In the rows, 128 means zero.
Each path below is one point turned by a fixed rotation once a step. After each direction that follows a path, write how fast that rotation turns it, in degrees per step (0 if it stays still).
Each turn is a multiple of 5 degrees from 10 to 175, or 0.
Each row of a path follows its step; steps can be skipped.
Rotation 1:
step 0: [138 126 138 126 126 135 138 134 125 115 133 130 125 135 135 126 118 120
 128 123 145 119 121 132 139 123 129 139 115 140 126 133 126 129 123 126
 128 109 139 135 134 117 140 127 148 133 136 121 117 116 132]
step 2: [131 127 124 121 136 150 142 121 132 121 135 117 131 124 106 125 138 126
 127 131 142 126 134 126 132 132 132 127 121 125 134 128 125 135 127 138
 126 141 145 131 139 129 139 134 128 116 142 126 133 144 121]
step 3: [138 123 134 127 119 124 134 128 125 134 121 127 120 130 129 138 127 117
 134 115 141 132 125 123 126 131 133 145 135 137 118 125 116 138 121 111
 130 111 146 119 134 111 131 124 144 126 133 129 124 121 126]
step 4: [130 139 129 144 138 127 123 127 127 115 139 116 134 124 115 132 126 125
 112 131 121 131 136 139 124 121 118 134 120 131 131 124 125 115 131 129
 130 117 130 117 147 122 137 130 124 144 130 109 140 124 128]
step 5: [134 129 127 125 135 134 142 126 113 126 132 135 135 134 111 127 133 122
 141 112 143 133 131 116 142 127 121 133 124 122 131 118 144 129 134 140
 127 134 148 127 131 128 139 140 123 121 136 135 128 128 125]
step 7: [139 129 123 136 131 130 138 134 134 115 134 129 128 127 129 133 116 116
 116 131 141 121 130 144 134 118 124 138 131 138 137 126 123 110 135 126
 119 115 131 124 142 132 147 136 130 141 138 130 128 132 126]
step 8: [124 130 138 138 137 124 131 121 116 143 142 120 136 128 112 118 124 118
 136 121 122 140 127 113 123 119 122 136 128 117 118 124 137 131 125 131
 116 128 148 126 138 129 135 131 130 116 139 131 132 132 125]
step 9: [139 131 119 128 130 131 140 132 130 115 119 112 125 124 121 127 138 135
 130 125 140 118 135 130 130 141 120 120 121 130 127 126 109 136 118 130
 136 124 149 133 138 111 130 118 128 126 137 120 129 132 122]
step 10: [145 136 136 129 139 129 132 129 123 124 117 136 121 127 131 136 128 111
 126 123 135 146 129 129 132 122 138 144 139 133 135 128 124 124 143 117
 124 114 129 114 139 122 147 130 131 136 129 122 127 128 128]
step 11: [121 129 130 141 131 134 128 114 118 118 155 121 130 128 117 119 128 122
 126 126 120 130 138 131 133 124 119 129 118 128 117 129 145 131 117 135
 122 130 142 126 138 123 141 129 141 134 129 120 137 120 128]
Speeds:
[128 129 127 128 127 121 129 125 128 128 129 128 128 124 129 132 127 130
 126 130 129 126 128 129 124 131 124 124 129 127 126 127 128 129 129 123
 130 129 128 132 126 124 129 130 129 130 132 126 124 125 127] -> 130
Rotation 2:
step 0: [119 137 132 132 113 128 131 137 127 143 127 117 151 138 130 117 131 129
 121 132 120 126 116 132 127 131 129 119 119 130 138 118 123 131 134 128
 136 128 121 134 114 116 128 127 138 137 125 133 123 140 141]
step 1: [119 132 128 120 125 137 117 131 136 116 123 118 133 147 137 127 129 117
 122 133 133 122 127 108 124 121 131 133 135 122 132 119 138 131 121 130
 141 136 125 131 125 134 119 130 148 139 133 127 116 127 126]
step 2: [126 138 123 128 127 138 115 131 137 120 134 122 126 132 119 130 125 135
 130 116 132 108 144 123 126 140 131 132 129 124 128 136 132 140 137 146
 137 128 127 120 122 110 136 132 143 126 131 137 127 132 122]
step 3: [131 139 132 127 110 120 117 125 131 120 130 121 139 128 113 142 128 111
 122 121 142 120 135 146 133 124 131 128 124 121 127 134 129 131 131 135
 112 127 117 127 138 126 120 120 138 132 129 128 127 125 123]
step 4: [130 142 122 136 121 129 131 116 129 137 121 135 136 135 121 140 121 135
 131 132 132 127 142 135 118 119 129 128 111 140 140 124 134 129 125 129
 127 147 127 126 122 117 114 118 134 122 128 113 126 135 132]
step 5: [121 127 132 124 130 139 131 136 129 112 121 139 134 134 137 143 109 127
 118 131 130 128 122 142 118 137 115 132 125 134 131 134 143 117 134 130
 128 134 134 120 131 133 114 132 134 124 135 127 116 138 135]
step 8: [118 147 140 120 123 146 136 112 140 133 136 116 127 120 120 127 133 138
 131 121 122 146 136 128 121 141 131 135 120 133 134 130 132 123 123 131
 134 134 129 118 128 128 125 131 129 139 133 137 132 131 129]
step 9: [130 127 140 113 112 136 131 128 134 140 143 124 137 135 135 120 125 124
 111 124 124 125 133 133 130 138 114 134 136 129 141 126 130 126 127 129
 127 112 113 119 133 131 116 119 133 128 137 119 131 135 132]
step 10: [131 135 137 128 118 142 126 132 137 132 122 116 129 129 125 126 131 144
 124 125 127 122 130 118 123 116 126 114 151 128 129 137 132 130 130 127
 134 135 121 140 126 123 114 118 130 122 136 113 121 137 117]
step 11: [116 127 131 131 114 147 108 138 135 127 132 131 132 135 128 121 120 137
 117 129 142 129 124 135 127 120 128 114 131 121 134 134 117 125 133 143
 127 141 125 117 126 126 135 130 126 117 136 135 122 121 130]
Speeds:
[127 131 127 126 125 127 129 129 131 128 126 128 130 130 132 130 127 129
 127 126 123 126 126 129 129 128 127 125 126 127 124 131 129 129 130 124
 125 126 131 132 133 129 128 130 129 127 126 132 129 133 125] -> 155
[129 131 128 125 130 130 130 125 123 130 129 128 129 127 128 128 124 129
 129 131 128 125 128 130 128 127 131 126 128 126 130 128 126 128 127 128
 125 123 129 128 127 127 123 126 124 130 132 126 127 132 128] -> 70
[129 127 131 130 130 128 129 129 127 123 133 126 127 128 128 126 129 127
 126 125 128 125 130 126 132 127 128 130 129 128 128 129 132 126 129 128
 124 129 128 127 126 127 128 127 126 126 126 130 132 134 135] -> 110
[126 131 128 133 126 128 132 128 128 127 127 128 126 135 129 127 129 126
 128 126 126 133 128 127 128 128 128 129 124 127 130 127 123 130 126 128
 127 130 132 123 126 132 127 128 128 130 130 127 128 130 129] -> 95
[127 131 132 128 126 131 126 131 122 129 126 130 131 130 131 127 129 130
 130 123 130 126 129 122 128 129 129 129 128 125 130 129 127 130 128 128
 129 128 123 128 129 130 128 123 128 128 127 132 129 126 125] -> 40
Rotation 3:
step 0: [125 122 120 126 125 124 135 133 117 142 125 131 135 127 121 123 138 139
 129 124 144 139 137 128 127 120 136 131 120 106 135 129 115 135 131 136
 127 131 112 126 125 129 122 124 132 136 112 137 139 116 129]
step 2: [112 120 121 125 119 107 119 132 120 129 136 114 143 130 131 119 129 136
 129 137 132 119 129 128 124 127 115 118 123 120 136 145 127 141 132 117
 142 133 126 121 126 128 127 129 124 128 122 127 134 125 126]
step 3: [133 127 114 123 124 138 131 121 122 139 119 136 140 135 137 135 137 139
 117 138 126 128 143 115 120 122 134 129 128 108 127 133 110 132 131 123
 140 126 123 123 126 119 118 126 123 126 128 135 136 127 133]
step 4: [123 130 120 122 128 135 144 150 130 130 129 122 135 140 139 116 121 140
 130 128 142 133 130 124 139 143 130 125 125 128 131 140 120 136 138 121
 123 125 117 128 135 126 121 128 133 135 128 136 136 119 124]
step 5: [129 131 125 120 120 126 123 135 116 130 134 119 131 119 130 122 128 133
 131 139 122 133 136 125 130 113 137 116 116 116 137 143 122 146 132 132
 136 135 122 119 142 143 129 134 129 132 126 126 143 136 128]
step 6: [133 127 107 127 125 133 123 131 130 126 122 115 140 137 129 141 135 139
 134 125 140 128 139 129 122 132 125 124 136 118 140 130 111 131 141 123
 136 140 128 119 120 132 131 132 127 121 124 136 133 121 139]
step 7: [121 122 123 123 130 133 145 131 130 139 136 120 136 137 139 123 124 135
 137 127 137 123 125 121 119 122 134 114 131 111 133 138 127 133 129 119
 129 122 123 125 127 122 112 133 114 147 128 127 141 128 127]
step 8: [124 121 118 126 125 127 115 139 117 132 123 132 128 139 124 124 128 149
 124 135 132 129 143 120 131 127 141 131 123 122 146 146 128 133 132 133
 133 131 123 127 131 131 119 121 141 129 122 121 141 127 119]
step 9: [121 138 118 124 124 131 138 131 126 120 123 128 137 134 140 139 126 135
 129 130 134 142 147 144 128 127 121 121 127 118 134 141 126 145 141 118
 142 134 128 127 140 127 130 129 122 132 132 133 126 130 135]
step 11: [139 122 117 118 114 139 126 134 129 125 132 137 134 143 129 119 130 136
 124 130 134 126 138 117 127 128 130 128 120 112 141 120 121 134 140 127
 133 133 123 123 133 127 125 116 120 138 129 127 151 130 132]
Speeds:
[123 123 125 131 135 127 127 126 127 128 128 129 129 127 127 129 125 128
 129 126 129 128 131 129 127 124 128 128 131 125 132 129 133 128 127 128
 130 125 129 129 126 125 128 126 129 128 126 124 126 126 127] -> 55
[124 129 128 126 126 128 125 122 129 125 127 127 128 128 130 129 129 127
 129 126 129 128 126 129 125 125 124 129 131 129 130 132 123 129 126 126
 128 128 130 122 128 127 131 130 127 125 127 132 126 132 127] -> 100
[126 124 130 124 125 127 129 129 126 130 126 129 129 125 127 130 125 126
 132 131 130 130 128 132 128 125 126 122 124 129 127 127 127 128 124 129
 127 128 129 130 129 124 126 126 126 131 126 131 129 129 132] -> 155
[123 127 127 128 127 128 131 127 130 132 124 133 124 130 127 128 125 127
 126 129 129 129 127 127 130 128 128 129 127 126 126 130 127 128 134 130
 127 125 132 127 127 127 124 130 133 129 127 129 129 131 127] -> 85
Rotation 4:
step 1: [126 129 127 128 132 131 125 142 116 121 130 123 128 121 129 125 123 109
 111 137 142 110 113 122 127 133 143 145 120 111 130 127 122 125 125 132
 113 135 134 129 123 123 129 135 108 126 138 124 126 134 132]
step 2: [136 129 129 120 147 140 120 124 128 134 121 134 131 116 118 120 138 108
 111 124 129 124 130 125 122 133 142 127 127 127 132 122 132 132 116 111
 145 138 135 130 115 125 123 130 114 131 125 131 142 133 137]
step 3: [116 130 132 131 123 139 127 137 114 138 132 138 122 114 125 126 122 122
 117 131 136 113 133 122 116 133 127 129 114 124 138 119 124 130 123 114
 120 147 127 139 134 121 134 123 108 121 121 145 126 121 123]
step 4: [125 124 117 123 142 140 132 141 131 121 128 112 132 106 120 122 137 120
 116 133 140 120 116 130 121 126 141 135 122 126 131 122 122 118 129 129
 134 136 119 129 118 120 137 145 111 115 124 123 130 133 129]
step 5: [114 125 130 124 146 139 124 116 123 147 124 136 112 120 113 122 132 122
 120 131 133 119 129 133 121 139 137 140 120 122 119 123 125 131 124 116
 139 131 135 135 123 125 130 126 124 117 124 134 151 131 119]
step 6: [131 126 106 138 129 134 124 133 117 136 135 131 124 116 126 125 124 130
 120 142 131 116 126 128 107 118 138 137 119 112 131 120 127 130 130 117
 111 131 134 138 130 110 130 133 108 126 129 127 128 125 127]
step 7: [128 138 121 125 143 138 131 127 131 132 121 135 127 105 110 117 121 131
 117 133 132 123 124 126 125 127 144 127 126 125 137 112 122 122 133 138
 141 134 126 122 112 125 119 139 113 127 127 128 145 128 136]
step 8: [114 127 130 130 136 137 111 128 127 147 132 139 110 124 123 131 128 120
 122 132 136 122 129 126 117 125 129 131 113 126 135 112 112 132 134 123
 123 140 143 139 110 125 128 136 128 127 122 137 130 129 114]
step 10: [120 134 125 129 130 142 120 120 127 135 116 138 131 117 121 127 124 126
 121 142 140 112 127 118 126 142 134 136 116 125 124 118 119 136 128 132
 144 137 128 112 121 121 122 140 126 131 132 128 151 135 116]
step 11: [121 120 119 129 133 130 113 122 125 133 118 133 129 116 122 136 127 121
 124 122 134 117 132 131 115 117 128 131 112 116 137 116 105 123 132 107
 115 139 138 133 127 113 126 133 125 133 128 119 126 137 131]
Speeds:
[129 133 126 130 126 127 129 125 125 128 124 131 127 129 129 130 124 127
 127 126 127 127 130 127 127 127 132 124 128 130 128 126 129 128 128 123
 127 128 125 129 126 127 124 129 127 130 132 127 127 128 135] -> 80
Rotation 5:
step 0: [128 139 119 129 114 134 131 120 118 120 134 113 142 127 122 130 113 115
 124 132 125 133 119 123 119 126 113 123 128 131 131 117 126 126 127 122
 120 107 130 142 132 129 134 132 138 130 135 132 140 139 117]
step 1: [131 145 119 126 126 122 125 137 136 110 135 134 128 142 128 127 122 127
 139 122 119 121 130 128 132 130 132 115 114 127 144 123 120 120 113 126
 144 132 120 124 145 139 125 134 133 128 116 137 130 124 129]
step 2: [132 129 137 117 129 137 126 121 124 129 124 136 142 138 105 138 121 130
 135 138 122 134 122 116 125 136 136 120 138 145 130 127 131 136 123 143
 130 128 130 135 140 135 134 121 132 122 129 130 140 142 121]
step 4: [134 122 112 118 121 138 124 131 129 127 129 139 131 133 123 130 104 130
 139 133 112 125 142 137 113 127 134 123 138 126 124 135 138 139 118 126
 142 128 116 129 134 125 118 120 130 126 121 119 124 130 125]
step 5: [125 141 141 127 133 129 123 135 134 130 130 134 139 133 130 128 139 143
 133 142 129 129 132 134 123 119 145 120 134 148 126 132 115 140 129 132
 122 134 117 119 134 118 120 132 116 133 141 124 138 127 125]
step 6: [140 129 121 126 134 131 134 132 121 129 133 125 138 126 140 139 125 142
 129 136 125 123 124 145 127 131 127 130 129 119 115 133 140 144 141 123
 131 124 123 140 115 131 119 121 142 129 131 117 146 135 136]
step 7: [117 138 114 137 129 125 125 128 137 130 118 129 138 131 133 112 126 135
 122 127 109 131 131 143 119 116 131 131 129 128 136 141 120 128 133 118
 128 118 132 116 136 120 118 130 133 129 130 112 128 124 113]
step 9: [135 149 122 126 128 122 131 122 132 134 113 115 135 126 128 129 142 141
 133 112 112 132 116 135 132 133 115 125 125 134 132 126 123 123 138 128
 121 129 130 126 127 140 129 123 135 139 128 115 136 146 128]
step 10: [132 141 125 134 132 130 142 140 123 126 117 133 129 129 124 129 120 130
 110 138 128 122 134 127 135 129 121 121 123 123 134 138 133 124 131 124
 138 105 139 124 140 141 126 127 124 115 115 123 115 138 119]
step 11: [118 131 134 123 110 124 123 132 129 132 118 125 130 128 114 125 119 140
 133 119 126 116 115 136 142 127 127 111 142 141 131 121 125 125 122 124
 126 136 126 113 124 141 137 117 116 128 116 122 126 128 125]
Speeds:
[125 124 125 126 128 127 129 130 129 131 129 129 131 127 129 125 127 131
 130 130 127 128 129 127 128 126 131 129 125 129 130 133 128 123 125 129
 129 126 127 128 132 124 131 126 128 124 123 129 126 129 130] -> 120
[128 126 131 122 129 127 128 125 128 128 129 132 129 133 130 128 124 130
 128 128 127 128 132 128 130 129 126 128 128 130 126 129 131 130 129 129
 132 128 127 127 128 123 129 127 126 133 131 131 129 125 128] -> 35
[124 129 128 128 129 130 129 130 133 123 128 128 127 126 126 126 131 128
 123 128 130 132 127 129 131 127 129 125 124 128 124 127 125 126 130 130
 129 127 125 127 131 125 126 127 130 132 132 129 125 130 126] -> 160
[130 130 125 127 130 130 127 126 129 134 129 130 124 123 124 127 129 132
 129 131 130 127 129 125 129 127 128 127 129 129 128 122 128 129 128 128
 132 128 123 129 126 126 127 128 128 126 126 128 128 124 125] -> 40
[126 130 128 128 129 130 125 127 129 125 131 128 126 128 131 127 125 125
 129 131 125 129 126 129 127 126 124 126 127 124 127 126 129 127 130 125
 129 124 131 126 125 124 128 127 125 126 122 126 127 130 126] -> 110
